m = ((144, 133, 120, 141, 116, 129, 115, 111, 127, 119, 114), (134, 145, 114, 139, 115, 143, 120, 113, 112, 140, 116), (120, 117, 139, 119, 141, 119, 135, 141, 137, 125, 141), (147, 135, 123, 150, 125, 129, 103, 110, 123, 129, 124), (114, 113, 145, 118, 153, 118, 136, 150, 138, 133, 153), (118, 139, 119, 123, 122, 143, 138, 129, 115, 144, 124), (109, 118, 135, 104, 132, 125, 154, 147, 135, 125, 133), (116, 115, 140, 114, 141, 119, 141, 145, 139, 124, 141), (140, 119, 134, 135, 130, 114, 117, 124, 140, 111, 128), (127, 140, 121, 137, 129, 140, 121, 122, 114, 147, 130), (122, 123, 139, 130, 149, 125, 123, 138, 129, 140, 148))
Rows and columns are counted from 0.
row 0 col 0: 144
row 5 col 0: 118
row 10 col 0: 122
row 9 col 9: 147
row 2 col 1: 117
row 5 col 5: 143
row 10 col 10: 148
row 9 col 3: 137
row 3 col 0: 147
row 7 col 2: 140
row 1 col 2: 114
row 3 col 2: 123
row 10 col 6: 123
row 7 col 5: 119
row 2 col 0: 120
row 8 col 4: 130
row 4 col 8: 138
row 0 col 4: 116
row 8 col 5: 114
row 9 col 6: 121
row 3 col 9: 129
row 10 col 3: 130
row 10 col 7: 138
row 10 col 4: 149
row 9 col 2: 121
row 8 col 3: 135
row 10 col 5: 125
row 0 col 1: 133
row 4 col 7: 150
row 10 col 9: 140
row 9 col 4: 129
row 3 col 8: 123
row 2 col 8: 137

grid =
[[129 138 130 137 126 130 138 124 135 136 131 123]
 [130 134 127 134 128 127 135 127 130 131 130 124]
 [136 145 114 139 129 119 137 135 132 135 144 129]
 [126 117 129 116 129 130 114 131 124 122 125 137]
 [129 133 132 137 129 130 139 125 132 132 127 121]
 [123 111 131 107 128 133 104 133 122 120 125 144]
 [128 117 129 119 131 128 119 132 122 121 124 133]
 [128 109 133 115 134 129 117 133 116 115 119 134]
 [129 138 122 128 125 128 124 131 135 135 139 136]
 [133 139 120 136 129 123 135 131 131 133 137 127]
 [124 114 130 111 128 132 109 132 123 121 125 141]
 [133 140 120 136 129 123 134 132 132 134 139 129]
 [130 140 126 136 126 128 135 126 135 136 134 126]
 [127 107 133 114 134 129 117 133 115 114 117 133]
 [131 135 125 134 128 126 134 129 131 132 133 127]
 [132 137 121 135 129 124 133 131 130 132 136 128]]
grid[0, 0] = 129
grid[3] = [126, 117, 129, 116, 129, 130, 114, 131, 124, 122, 125, 137]
grid[:, 7] = [124, 127, 135, 131, 125, 133, 132, 133, 131, 131, 132, 132, 126, 133, 129, 131]
grid[4, 2] = 132
grid[14, 4] = 128
grid[:, 4] = [126, 128, 129, 129, 129, 128, 131, 134, 125, 129, 128, 129, 126, 134, 128, 129]
grid[11, 0] = 133
grid[7, 4] = 134
grid[6, 4] = 131
grid[13, 9] = 114
grid[0, 8] = 135
grid[5, 8] = 122
grid[5, 5] = 133
grid[:, 1] = [138, 134, 145, 117, 133, 111, 117, 109, 138, 139, 114, 140, 140, 107, 135, 137]
grid[14] = [131, 135, 125, 134, 128, 126, 134, 129, 131, 132, 133, 127]
grid[1, 2] = 127
grid[9, 7] = 131
grid[4] = [129, 133, 132, 137, 129, 130, 139, 125, 132, 132, 127, 121]
grid[10, 0] = 124
grid[2, 8] = 132
grid[:, 8] = [135, 130, 132, 124, 132, 122, 122, 116, 135, 131, 123, 132, 135, 115, 131, 130]
grid[10, 8] = 123
grid[2, 7] = 135
grid[4, 11] = 121
grid[8, 0] = 129
grid[15, 2] = 121
grid[9] = [133, 139, 120, 136, 129, 123, 135, 131, 131, 133, 137, 127]
grid[11, 2] = 120
grid[5, 1] = 111
grid[1, 3] = 134
grid[15] = [132, 137, 121, 135, 129, 124, 133, 131, 130, 132, 136, 128]
grid[0, 5] = 130
grid[1, 7] = 127

arr =
[[126 128 136 127 132 125 125 118 144 127 132 136 138 131 125]
 [127 129 135 127 132 125 125 117 145 129 133 134 138 131 125]
 [126 128 135 127 132 125 125 118 144 127 133 135 138 131 125]
 [125 131 137 130 135 125 124 117 147 126 130 136 139 133 123]
 [129 141 133 135 138 125 129 106 156 139 131 128 143 135 115]
 [126 128 135 127 132 125 125 118 144 127 133 135 138 131 125]
 [127 128 135 127 132 125 125 118 144 128 133 135 138 131 125]
 [126 131 136 130 134 125 125 116 147 128 131 135 139 133 122]
 [126 135 136 133 137 125 126 112 151 131 129 133 140 134 119]
 [125 128 136 128 133 125 124 118 144 126 132 136 138 131 125]
 [126 134 135 132 136 125 126 113 150 131 130 133 140 134 120]
 [125 126 136 126 132 125 124 120 142 124 132 137 137 131 127]
 [124 131 137 130 135 125 124 117 148 126 130 136 139 133 123]
 [124 129 137 129 134 125 124 118 146 125 130 137 138 132 124]]
arr[0][0]	126
arr[2][11]	135
arr[10][10]	130
arr[4][13]	135
arr[11][8]	142
arr[6][11]	135
arr[6]	[127, 128, 135, 127, 132, 125, 125, 118, 144, 128, 133, 135, 138, 131, 125]
arr[10][9]	131
arr[1][5]	125
arr[3][7]	117
arr[7][6]	125
arr[:, 1]	[128, 129, 128, 131, 141, 128, 128, 131, 135, 128, 134, 126, 131, 129]
arr[:, 2]	[136, 135, 135, 137, 133, 135, 135, 136, 136, 136, 135, 136, 137, 137]
arr[11]	[125, 126, 136, 126, 132, 125, 124, 120, 142, 124, 132, 137, 137, 131, 127]
arr[5][7]	118
arr[13][5]	125
arr[12][6]	124
arr[11][3]	126
arr[1]	[127, 129, 135, 127, 132, 125, 125, 117, 145, 129, 133, 134, 138, 131, 125]
arr[10]	[126, 134, 135, 132, 136, 125, 126, 113, 150, 131, 130, 133, 140, 134, 120]
arr[7][2]	136
arr[2][9]	127
arr[7][13]	133
arr[9][6]	124
arr[4]	[129, 141, 133, 135, 138, 125, 129, 106, 156, 139, 131, 128, 143, 135, 115]
arr[3][4]	135
arr[12][2]	137
arr[3][8]	147
arr[2][0]	126
arr[5][2]	135
arr[:, 8]	[144, 145, 144, 147, 156, 144, 144, 147, 151, 144, 150, 142, 148, 146]
arr[0][7]	118
arr[4][12]	143
arr[3][0]	125
arr[13]	[124, 129, 137, 129, 134, 125, 124, 118, 146, 125, 130, 137, 138, 132, 124]
